In the rows, 128 means zero.
Each path below is one point turned by a fixed rotation once a step. After each direction that follows a path, write how fast that rotation turns it, in degrees a step (0 if it stays still).
Each turn is a multiple of 5 degrees from 10 to 175, or 0.
Each row of a path follows its step; steps can be skipped.
path 1
step 4: [123 121 128 136 124 125 125 126 136 124 132 125 132 123 124 129 129 136
 126 140 127 125 127 122 123 132 131 117 128 115 130 128 136 134 130 131
 125 140 136 132 132 130 121 132 124 129 129 131 129 137 122 124 133 128
 128 127 125 130 129 124 122 137 122 138 131 133 120 133 125 122 120 138
 131 125 132 130 132 136 129 122 136]
step 5: [117 139 134 132 124 121 125 130 131 122 134 129 135 116 125 133 134 124
 136 130 128 133 125 127 140 121 125 132 120 110 130 133 124 125 129 122
 127 126 132 131 136 129 129 131 129 121 124 124 125 121 131 128 137 132
 130 124 126 125 125 135 122 124 130 127 129 133 129 126 133 122 125 132
 136 133 126 127 128 129 129 132 140]
step 16: [122 114 138 127 133 122 122 128 128 120 124 130 125 121 123 133 134 131
 133 131 120 127 136 130 133 129 132 127 129 120 130 125 125 121 131 133
 137 137 128 129 131 127 136 122 129 128 127 132 126 130 127 133 130 128
 131 123 130 136 123 141 134 142 119 134 131 128 130 128 122 135 125 137
 124 128 134 135 122 133 126 131 127]
step 19: [126 120 139 129 127 124 130 131 123 132 126 126 125 133 123 127 129 132
 120 130 126 140 136 122 138 129 122 124 135 119 130 124 140 121 136 133
 130 128 133 127 127 119 127 132 127 124 130 129 126 139 120 122 124 125
 132 136 123 129 128 123 127 130 128 127 133 124 128 126 129 129 126 136
 114 123 140 133 120 127 128 131 126]
step 20: [123 122 140 124 118 118 121 127 133 125 136 135 131 127 131 130 137 129
 127 116 124 119 127 132 131 122 133 130 121 122 131 129 130 131 134 133
 131 130 132 129 127 134 126 127 136 124 123 121 124 127 123 118 131 132
 120 129 129 125 129 125 136 135 123 118 132 131 130 119 129 126 120 132
 119 135 135 128 126 125 122 126 130]
step 21: [122 124 133 132 134 124 119 137 132 123 126 129 129 128 133 134 133 128
 128 129 124 128 130 129 131 127 124 132 123 118 136 128 130 122 131 130
 131 120 121 129 127 127 116 122 132 128 121 138 136 132 133 121 130 115
 131 128 121 141 128 125 127 137 132 131 131 139 131 131 136 130 134 120
 124 126 134 123 124 125 121 122 126]
step 24: [130 133 137 131 132 128 117 133 125 129 129 123 134 132 130 137 127 127
 122 129 121 122 133 123 135 125 131 128 123 126 123 130 125 117 140 121
 131 116 125 128 121 130 124 133 127 132 125 130 123 119 130 122 130 128
 128 140 123 128 134 128 131 129 131 121 124 132 125 128 129 137 117 140
 127 126 135 122 120 123 119 127 127]
step 27: [135 127 135 128 133 125 121 133 137 133 121 132 131 124 124 136 123 137
 133 125 128 124 128 127 122 136 130 125 132 121 129 123 130 132 136 116
 125 129 123 125 127 128 122 125 122 134 114 134 133 129 129 133 133 129
 123 138 122 123 125 130 134 129 133 129 137 138 125 118 129 124 128 132
 124 125 131 123 131 127 118 130 119]
step 29: [122 120 127 140 134 132 117 130 126 135 133 125 119 128 118 127 125 129
 128 134 118 122 136 135 133 132 130 125 130 123 135 120 133 127 126 124
 124 132 126 132 125 124 121 129 129 129 122 124 119 129 137 131 130 127
 126 141 130 119 124 131 130 139 128 128 121 125 120 128 122 127 121 126
 137 122 134 131 127 123 125 127 129]
[129 127 128 128 127 127 126 127 128 129 130 128 128 128 125 125 129 127
 126 127 128 129 126 129 128 128 127 128 126 128 129 127 129 127 128 128
 127 130 126 128 129 128 129 130 127 127 126 127 128 127 126 129 127 129
 128 127 130 128 125 128 127 129 130 128 127 126 128 128 129 128 128 129
 126 128 129 129 128 130 130 128 130] | 120
path 2
step 0: [134 128 139 130 126 127 129 119 132 130 132 132 129 125 124 133 133 126
 139 134 129 130 138 128 139 128 124 119 125 123 130 140 123 130 122 131
 132 134 133 133 131 119 124 128 133 133 123 120 122 124 128 131 124 137
 126 127 133 123 124 123 132 129 121 117 126 130 124 130 124 130 125 135
 133 133 130 128 113 133 123 126 129]
step 4: [128 120 138 127 127 126 132 142 132 129 124 117 125 126 129 128 124 124
 133 143 126 123 127 135 130 119 138 125 127 131 135 136 129 120 119 132
 133 121 123 130 131 121 132 129 127 137 127 123 122 131 129 123 126 125
 126 125 128 120 137 129 117 137 124 132 121 129 125 131 137 130 134 124
 129 126 127 126 118 127 128 129 131]
step 11: [124 128 130 125 128 124 132 125 125 119 140 133 128 134 128 133 132 125
 126 133 113 134 139 133 126 127 139 128 118 130 131 126 122 132 127 121
 129 139 131 128 132 129 120 127 129 139 123 120 126 126 127 129 125 133
 128 122 128 128 128 119 124 127 130 124 133 125 135 144 128 122 133 127
 128 124 135 127 126 133 124 128 123]
step 14: [125 118 123 120 124 127 125 130 124 131 121 131 127 127 129 128 135 140
 130 131 117 129 136 132 129 134 135 124 127 135 135 130 125 138 120 133
 121 129 129 128 118 121 135 129 121 129 123 119 126 131 121 123 133 127
 130 117 130 131 126 133 123 131 127 130 125 130 120 128 125 129 132 138
 136 118 130 124 133 130 124 131 117]
step 15: [123 127 133 131 118 125 132 141 128 122 127 123 129 137 126 126 120 132
 133 133 118 136 126 128 128 127 128 124 122 122 124 131 108 132 122 140
 132 129 132 134 129 135 127 132 128 130 122 126 131 124 129 129 131 122
 128 122 132 129 132 130 125 142 130 125 128 126 125 122 127 120 130 125
 127 130 124 131 120 128 125 124 120]
step 17: [130 118 131 129 131 124 123 134 132 125 126 118 132 132 140 127 127 131
 134 127 127 129 123 133 138 126 127 124 136 133 131 143 129 123 125 130
 132 127 126 130 127 121 139 124 132 138 126 124 132 135 136 117 129 125
 123 119 124 121 124 130 126 125 128 137 128 133 132 120 125 125 134 135
 128 128 120 125 120 124 125 127 125]
step 20: [126 124 132 125 124 130 126 126 136 122 134 122 136 136 127 121 131 135
 135 132 137 132 119 125 133 125 124 118 119 135 126 129 125 130 124 128
 134 127 121 124 123 128 124 135 138 126 135 124 130 129 125 130 128 125
 120 129 126 122 121 121 112 127 120 128 134 129 133 132 129 130 125 126
 123 134 131 131 114 133 129 120 129]
step 29: [125 122 136 121 131 125 133 132 140 122 127 133 125 130 124 129 131 127
 125 128 119 131 138 131 131 133 120 124 131 131 136 130 131 127 129 125
 136 128 130 134 133 129 131 122 122 142 120 114 129 131 141 128 125 130
 130 122 126 121 124 126 128 123 126 132 125 131 128 138 125 126 124 132
 132 136 131 126 115 131 123 131 123]
step 30: [122 122 121 123 130 129 118 139 129 125 124 123 127 135 133 123 127 123
 133 139 123 133 127 132 134 127 124 125 128 132 128 137 133 135 132 125
 124 142 135 134 127 123 129 121 136 129 126 125 130 125 132 126 129 131
 126 126 124 127 131 116 125 125 123 123 130 131 128 124 124 125 133 145
 124 129 123 133 126 122 121 121 126]
[126 128 128 129 128 130 127 129 128 126 128 128 127 128 128 126 129 130
 127 127 127 126 128 130 129 125 130 128 129 127 127 128 127 128 126 129
 126 126 128 126 127 128 128 128 128 130 127 129 129 130 128 130 129 128
 129 129 130 127 128 128 129 130 129 126 125 128 128 127 131 127 127 129
 129 128 130 127 130 128 129 127 127] | 35
[127 127 128 127 128 129 129 127 127 128 130 128 128 125 127 130 126 127
 130 126 128 127 125 128 129 125 128 128 127 126 129 127 128 128 127 129
 131 128 126 128 128 128 127 131 129 129 127 128 125 127 128 129 128 127
 127 129 127 129 128 128 128 127 127 128 129 127 129 129 127 129 128 129
 130 129 128 126 125 128 129 129 130] | 90
[128 128 128 126 126 128 128 128 128 130 127 126 129 128 129 124 129 128
 130 129 128 127 126 127 129 128 128 128 129 128 128 129 127 128 128 129
 130 129 127 129 130 129 127 128 131 127 127 128 129 129 129 129 127 127
 126 127 126 128 127 129 126 130 127 126 129 128 129 126 130 129 129 128
 128 127 126 128 131 127 128 129 129] | 140
[128 129 130 127 128 126 130 129 127 127 128 126 126 128 128 127 128 129
 130 128 131 128 127 128 128 128 129 127 127 129 128 128 127 127 129 127
 128 128 129 125 127 128 128 130 128 127 128 128 129 130 128 127 130 127
 129 130 125 126 129 129 130 127 127 130 127 127 129 129 130 130 129 129
 125 128 128 129 128 128 126 127 129] | 25
[127 129 127 128 128 128 127 131 129 127 128 129 129 129 129 127 127 128
 127 126 127 127 129 126 126 127 127 129 125 129 128 126 126 129 130 125
 129 127 127 129 128 128 130 127 130 127 128 126 127 128 129 129 129 127
 129 128 126 126 129 128 128 127 128 127 130 128 130 127 128 126 127 127
 129 129 130 127 128 128 126 126 127] | 80
[130 128 126 129 128 126 129 127 126 128 129 129 130 126 128 128 127 127
 130 129 128 129 128 130 127 129 129 129 128 128 126 127 127 129 128 128
 128 128 128 128 127 132 130 129 127 128 125 129 127 129 128 128 130 128
 127 126 129 129 127 127 128 126 126 129 127 127 128 126 129 128 128 129
 129 126 130 131 129 128 129 126 127] | 85
